One turn moves each row of this set onto another row. After a few examples, where does it send each row asked below?
k852: [ -4   0 -10   6  -3 -15  -7  -4   3  -7  -3   0   5 -25  -6  14   2  -3
  -5 -10  -6   0  16  -1 -12 -10   8   6 -15  -2  -5  13   4  -2 -22   3
  -4]
k319: [ -3   2  -7   4   6 -19  -7  -3   6  -4   1   5   2 -23  -4  12  -2  -1
  -2 -10  -7  -1  11  -2  -7 -14   6   8 -14  -4  -5  15  -1  -1 -18   6
  -1]
k32: [ -9  -1 -13  -3   4  -6  -9  -6   0   5   9  -1  -3  -9  -1  10   2  -8
   1   5   2  -5  17  -3 -13   0   4   4 -10   7  17   3  -1   3 -15  -2
   0]
k784: [-10  -4 -15  -2   3  -9  -9  -7  -2   4   6  -3  -2 -11  -1  11   4  -8
   2   5   4  -7  17  -3 -15   4   3   3 -10   5  17   2  -1   2 -17  -2
  -2]
k213: [ -4 -13 -12  -6  -5 -11 -14  -2   2  11  16   6   4 -15   0  19 -11  -4
   8  -4   1  -1   6  -6   4   4   2 -11 -14   2  -4  -3   7   3 -18  -3
   4]
k143: [-11  -5 -15  -2   8 -13  -9  -7  -2   6   5  -2  -4 -10   1  11   5  -5
   4   5   4  -9  16  -4 -14   3  -1   3 -10   3  16   3  -4   2 -16  -1
  -1]
k901: [-13  -8 -13   5  -4 -14  -3  -2   1  -2  -9   7   0 -14  -2  17  -3  -1
  -7  -8  -4  -5   2 -14  -5   0   7 -13 -21  -8   0   2   5  11 -12   0
  18]
k839: [ -9  -1 -12  -5   8  -8 -10  -5   0   6   9   0  -6  -9   0   9   2  -6
   4   5   2  -6  16  -3 -12  -2   3   4 -10   7  17   4  -5   3 -13  -1
   1]
k493: [ -4 -14 -13  -6  -2 -14 -15  -1   1  12  16   6   3 -16   1  19 -12  -2
  10  -5   1  -2   5  -6   4   5   0 -11 -13   2  -4  -3   6   3 -19  -2
   4]
k201: [-12  -6 -12   3   2 -16  -3  -2   3   1  -6   9  -2 -14  -2  16  -6   1
  -6  -9  -4  -3   0 -13  -2  -4   5 -12 -20  -8   0   4   4  12  -9   1
  19]
k300: [  3 -15 -19  -2   7 -15  -8  -3  -1  -6  -1   2  -6 -17   4   6 -10  -7
  11  -1 -10  -8   9  -6   3  -2  14   7 -16  -5   1  -5   5   8  -4   3
  -1]
k709: [ -4 -14 -13  -5  -5 -12 -14  -2   0  11  14   5   5 -15   0  20 -12  -4
   8  -4   1  -3   7  -7   3   6   1 -11 -13   2  -5  -4   7   2 -20  -3
   5]
k970: [  1  -7  -6  -5   2  -9  -3  -5   5  -2   1  12   2 -13  -9  16   3 -12
  -5 -13  -2  -8   8   1  -3   2 -10  -3  -4  -5   5   9   6  11 -14  16
  -1]
k763: [-10  -2 -15  -3  11 -12  -9  -7  -1   7   8   1  -6 -11   1  10   3  -3
   4   5   4  -8  15  -4 -12   0   0   4 -10   5  17   4  -6   3 -14  -1
   0]
k86: [  2 -17 -19  -1   3 -14  -8  -4  -2  -8  -3   0  -2 -18   3   7  -8  -9
  10  -1  -9  -8  10  -6   0   2  15   6 -16  -5   2  -6   8   9  -7   1
  -2]
k299: [  3  -5  -5  -6   2  -7  -2  -6   5  -1   2  11   2 -12 -10  16   4 -13
  -7 -13  -3  -7   8   0  -4   0  -8  -1  -3  -4   6   9   7  12 -14  14
  -1]
k455: [-13  -8 -14   3   0 -17  -4  -3   0   1  -8   8  -1 -15  -3  16  -5   1
  -7 -10  -2  -6   0 -15  -4  -1   4 -13 -21  -8   0   5   4  10 -11   1
  18]
k426: [  3 -16 -19   0   6 -17  -8  -4  -3  -7  -2   0  -6 -19   4   7  -8  -7
  10  -1  -8  -9   8  -6   1   1  14   6 -15  -5   0  -6   7   8  -6   2
  -2]
k771: [ -4 -14 -12  -6  -3 -11 -15  -2   2  12  15   7   4 -16   0  19 -12  -4
   9  -4   1  -3   5  -7   4   4   2 -11 -13   2  -4  -3   6   3 -18  -3
   6]
k237: [ -4 -15 -13  -5  -3 -13 -14  -2   1  11  15   6   4 -16   0  20 -10  -3
   9  -5   1  -3   5  -7   3   6   0 -11 -14   0  -4  -3   6   2 -19  -2
   4]
k254: [-11  -4 -11   1  -1 -11  -4  -2   2   0  -5   9  -1 -13  -2  16  -8  -1
  -6 -10  -4  -1   1 -14  -3  -5   8 -12 -20  -6   0   4   4  12 -10   0
  19]
k84: [  3 -14 -17  -2   2 -12  -8  -3  -1  -8  -1   1  -3 -18   3   6  -9  -9
  10  -1 -10  -6  10  -6   0   0  16   6 -16  -3   2  -7   9   9  -6   1
  -2]
k592: [ -4  -2  -9   6   6 -23  -7  -4   3  -4  -2   3   2 -24  -2  13   1   1
  -3 -10  -4  -5  12   0  -9 -10   3   7 -14  -6  -6  15  -1  -2 -21   7
  -3]
k697: [  2  -7  -6  -5  -1  -7  -3  -6   5  -2   0  10   3 -13 -10  17   4 -15
  -7 -15  -2  -8  10   1  -6   3  -8  -3  -4  -4   5   8   7  11 -14  13
  -2]
k375: [  3  -8  -7  -4   2  -9  -2  -7   5   0   0  10   3 -12 -10  17   5 -12
  -6 -14  -2  -9   9   1  -4   3 -10  -3  -4  -5   5   8   7  10 -14  14
  -2]
k314: [  3 -14 -18  -2   6 -13  -8  -3  -1  -7   0   1  -4 -18   3   6 -10  -8
  10  -1 -10  -7  10  -6   2  -2  16   6 -15  -3   2  -6   7  10  -4   2
  -1]
k730: [-12  -6 -13   3  -4 -11  -4  -3   1  -1  -7   6   0 -13  -2  16  -6  -2
  -7  -9  -4  -2   2 -14  -5  -3   9 -13 -21  -7   1   3   7  12 -11  -1
  17]
k965: [ -3   3  -6   5   1 -14  -8  -3   4  -5   0   3   4 -24  -5  13   0  -4
  -5 -11  -7   2  12  -1 -10 -13  10   7 -14  -2  -4  14   2  -1 -19   4
  -2]
k225: [ -6  -3 -11   8   0 -20  -5  -6   2  -5  -4   0   5 -26  -3  14   4  -2
  -3  -9  -5  -5  13  -1 -12  -6   5   6 -15  -5  -6  13   2  -3 -22   5
  -4]
k79: [  3  -6  -5  -5   1  -6  -3  -5   6  -2   3  11   2 -12  -9  17   3 -13
  -7 -13  -3  -7  10   1  -5   1  -7  -2  -4  -4   5   8   8  11 -14  14
  -1]

k300 goes to k86
k225 goes to k965
Now these:
k839 goes to k143

